(in the rows, 128 means zero)
Rotation paths and how fast each direction turns (degrees per step)
Each turn is a multiple of 5 degrees from 10 to 175, or 0.
Each row of a path follows its step; steps can be skipped.
path 1
step 6: [125 114 123 135 117 129 119 128 127 141 105 124 132 138 113 132 138 122
 130 125 126 130 140 124 125 126 118 125 122 124 126 137 139 127 130 134
 115 134 129 134 125 131 125 130 122 132 129 125 137 132 137 128 136 116
 126 132 138 132 127 129 129 125 130 129 128 126]
step 8: [114 128 119 125 127 126 124 129 128 135 114 119 132 126 126 134 130 132
 135 120 136 131 141 136 140 148 120 133 128 125 122 133 125 133 125 122
 119 133 133 122 135 123 135 134 120 136 131 127 123 120 127 125 132 130
 116 128 137 130 132 132 129 130 115 131 139 117]
step 11: [139 129 118 123 129 133 111 127 132 137 126 135 127 128 118 128 140 126
 127 131 134 132 141 136 132 139 127 129 132 123 121 130 122 130 128 128
 128 123 129 130 114 113 133 126 133 130 120 116 132 115 137 123 123 121
 126 127 136 120 122 142 128 114 132 129 133 132]
step 12: [122 121 126 131 125 137 123 134 127 143 126 133 131 144 122 119 132 130
 127 133 136 128 132 127 133 126 127 133 120 127 127 133 127 137 127 126
 123 133 134 125 125 124 132 126 111 133 139 127 138 122 130 128 140 121
 126 128 125 121 128 122 131 128 115 151 141 133]
step 13: [126 115 123 126 126 126 112 122 129 134 123 124 134 129 122 107 133 122
 129 136 133 119 132 127 133 134 146 128 132 123 118 123 132 130 133 128
 122 124 135 127 133 116 140 129 136 129 132 133 124 120 119 137 121 123
 130 124 129 130 138 135 132 121 119 127 129 120]
step 16: [113 116 121 127 131 125 126 128 124 134 124 132 138 125 132 126 140 138
 129 127 124 122 132 135 128 132 120 132 123 133 129 138 123 137 125 141
 114 125 127 137 127 113 136 127 122 144 134 132 125 124 127 130 133 118
 122 123 130 128 133 131 140 120 142 133 138 124]
step 20: [133 127 128 135 115 128 120 135 142 130 121 130 131 129 118 132 136 133
 136 126 120 130 125 139 129 133 124 151 124 127 126 138 118 128 125 136
 124 124 135 132 127 119 133 142 129 133 132 122 129 119 116 129 135 131
 126 129 119 118 129 124 136 128 121 139 136 127]
step 24: [127 134 133 129 138 124 113 126 137 142 122 123 126 141 130 126 132 127
 119 128 126 131 130 135 133 125 125 146 123 130 123 134 134 135 126 140
 109 135 125 137 136 119 137 126 123 136 128 125 131 133 117 122 133 122
 132 121 135 125 130 139 131 121 124 133 124 132]
step 26: [129 135 119 133 128 117 125 121 118 131 129 135 135 127 120 129 127 137
 126 138 133 127 129 142 125 134 126 138 131 124 120 134 135 124 121 133
 123 120 129 136 128 117 138 145 121 128 130 127 122 121 126 122 132 130
 128 136 135 118 130 144 140 121 119 127 139 136]
step 27: [125 122 119 124 125 126 121 125 125 141 133 136 138 137 117 119 132 110
 111 120 135 130 130 137 129 133 125 115 121 130 126 130 123 126 131 135
 120 135 133 134 126 120 125 134 125 138 134 126 141 135 127 127 133 135
 112 133 132 123 128 127 133 128 121 129 124 134]
[129 129 129 127 126 126 125 128 129 130 128 128 125 127 127 129 130 126
 128 127 126 127 128 130 126 127 125 128 125 130 130 128 129 131 125 129
 128 129 127 126 125 127 129 124 127 129 126 125 129 129 128 130 128 130
 129 129 127 127 127 126 127 126 128 127 128 127] -> 85
[128 125 131 127 127 129 127 128 133 129 129 128 129 128 128 126 128 127
 127 124 127 129 127 127 128 129 128 130 128 129 130 128 128 126 128 129
 127 127 129 131 130 130 130 126 125 127 129 131 127 129 128 129 128 128
 128 124 126 130 127 127 131 125 126 128 129 126] -> 95
[127 127 129 128 130 131 127 127 128 128 127 131 127 127 129 124 129 128
 127 127 129 129 130 129 128 126 126 128 124 128 127 125 127 129 129 130
 128 126 129 130 129 131 124 129 127 130 128 123 129 128 127 125 129 128
 129 128 127 130 127 129 126 129 128 127 128 130] -> 140
[126 129 130 129 130 128 127 126 128 128 127 128 129 129 128 132 130 127
 127 132 126 131 129 128 127 128 130 131 128 128 127 125 130 131 126 129
 129 126 126 130 129 128 127 128 125 129 127 131 127 125 126 128 127 130
 129 127 127 126 127 127 129 130 129 129 129 129] -> 175
[125 129 128 127 129 126 129 128 128 128 127 127 128 127 127 130 126 128
 130 126 130 126 128 126 130 126 128 127 127 129 128 130 129 129 126 130
 124 128 128 128 131 130 129 125 128 129 126 130 127 126 126 125 128 127
 127 129 128 130 126 131 126 129 131 128 126 127] -> 45
[129 127 129 126 129 130 124 128 131 127 126 129 127 127 131 129 129 131
 131 128 128 124 126 128 128 126 127 128 129 126 127 129 126 127 125 127
 129 129 127 129 125 126 125 128 126 127 128 129 127 129 127 125 131 126
 127 128 130 127 127 127 128 126 130 131 128 128] -> 80
path 2
step 0: [137 131 120 128 130 135 126 136 130 121 144 127 133 137 130 121 126 128
 117 120 125 132 126 119 125 125 131 119 124 120 114 138 128 128 133 138
 127 122 129 133 124 119 119 124 124 127 134 128 122 130 125 117 119 133
 125 120 122 116 126 120 121 121 117 142 125 129]
step 5: [132 134 125 137 117 125 128 104 125 129 129 130 136 125 130 131 129 132
 136 118 119 123 126 119 128 127 123 108 121 133 135 116 119 128 123 120
 138 125 130 127 125 130 132 128 119 132 125 137 129 132 135 131 132 124
 128 133 119 124 127 133 126 122 139 137 127 128]
step 10: [120 138 123 133 130 123 122 134 132 127 125 127 120 123 134 125 128 122
 135 133 127 136 133 126 132 143 130 146 127 131 136 113 119 129 129 127
 145 121 128 134 131 143 123 123 132 121 129 121 129 134 129 131 123 127
 134 129 122 133 133 137 139 135 123 120 139 125]
step 11: [118 143 125 131 133 123 124 131 119 130 124 136 117 124 136 117 135 127
 133 128 127 129 144 129 114 121 119 142 124 126 134 132 126 121 125 125
 134 130 117 122 125 128 120 124 129 125 140 131 116 125 124 132 136 131
 126 130 129 133 124 116 138 128 136 121 124 134]
step 12: [123 115 124 129 119 118 120 125 127 136 138 135 119 128 132 130 125 137
 133 121 128 119 131 132 123 128 125 125 125 125 121 143 121 124 127 130
 135 142 128 124 122 116 131 125 116 134 142 138 126 131 139 130 129 125
 126 132 133 135 123 119 126 138 132 132 119 133]
step 21: [138 109 127 130 135 140 133 129 127 121 121 133 127 135 115 132 129 147
 124 126 138 127 129 130 137 123 129 138 128 129 136 139 129 138 128 130
 129 127 135 139 127 125 126 119 132 126 128 134 139 133 125 124 127 124
 132 119 121 134 128 136 121 119 126 137 124 125]
step 22: [131 128 134 126 115 132 146 119 131 131 113 126 119 116 121 135 132 134
 131 127 127 133 121 123 122 129 127 128 129 130 137 120 130 124 126 128
 122 118 130 128 127 129 112 124 128 134 126 122 134 129 124 124 122 121
 134 119 121 124 127 147 131 120 129 130 118 120]
step 23: [125 130 135 126 125 130 136 113 119 133 125 130 132 111 139 126 134 119
 140 115 126 135 127 121 131 139 131 122 131 130 140 120 123 125 122 129
 130 122 129 131 132 130 126 137 134 131 115 134 124 123 128 125 129 127
 123 138 129 112 127 123 141 124 132 134 124 136]
step 25: [125 126 126 134 128 126 125 140 119 121 126 123 123 139 126 118 131 118
 118 126 134 127 129 124 124 114 128 134 124 124 122 125 119 130 137 129
 131 131 126 112 115 127 141 128 126 134 128 119 114 146 121 122 129 129
 136 124 129 130 135 129 124 137 121 136 120 131]
step 26: [120 119 133 136 122 123 120 133 133 111 136 132 129 130 126 127 122 127
 119 114 121 122 126 119 122 124 122 122 125 131 126 120 132 136 128 130
 125 115 117 118 116 118 130 135 125 132 145 128 129 124 123 126 123 122
 127 135 121 130 133 130 120 128 125 117 126 127]
[128 127 128 128 127 129 127 126 127 131 124 130 128 128 127 129 129 130
 128 127 127 129 128 127 129 129 127 126 123 130 129 128 126 126 127 130
 127 127 129 127 129 129 130 129 130 132 126 127 126 127 127 128 126 128
 126 128 132 128 129 129 124 129 130 128 128 129] -> 40
[127 126 127 127 128 128 126 130 128 127 127 128 127 126 128 127 127 126
 127 126 130 125 127 132 127 129 130 128 127 130 133 125 125 125 129 128
 129 128 126 125 125 128 125 128 127 128 130 126 130 128 127 130 131 126
 128 128 129 128 129 126 127 128 128 130 131 128] -> 20
[131 127 129 128 129 127 128 129 127 127 129 129 126 129 132 129 128 128
 129 127 131 130 126 126 130 131 128 131 129 132 127 128 127 129 128 130
 128 129 130 129 126 127 130 125 127 128 127 126 128 128 128 127 130 129
 129 131 129 126 129 127 129 131 127 130 126 128] -> 170
[130 127 127 129 128 128 125 128 130 128 128 129 129 125 130 125 131 130
 130 126 128 126 127 128 127 128 129 125 128 127 126 126 129 128 129 130
 128 128 129 127 130 130 126 126 126 130 127 126 129 126 128 124 128 128
 129 129 129 127 130 129 130 125 127 128 129 125] -> 80
[128 129 122 124 129 127 132 127 129 130 130 128 128 128 129 125 128 127
 130 127 126 128 128 126 130 127 129 128 126 128 130 130 127 126 125 126
 129 127 128 130 125 128 127 127 127 129 129 128 126 127 129 126 131 129
 128 127 128 128 128 130 129 130 127 128 128 129] -> 60
[127 129 127 126 126 129 127 127 125 125 127 128 130 127 128 131 125 127
 128 128 129 125 126 128 130 128 128 127 129 127 130 128 128 125 130 129
 127 128 129 129 128 128 127 129 128 127 125 131 126 129 127 125 126 130
 130 127 130 125 127 127 129 129 126 128 126 124] -> 45
[127 127 131 126 127 127 127 126 128 127 129 129 131 125 126 128 126 128
 129 130 130 128 126 127 129 129 129 127 126 129 126 129 131 128 126 125
 130 127 125 127 128 127 128 127 125 132 126 128 128 128 131 129 125 128
 127 130 129 128 129 126 131 129 131 127 129 130] -> 100
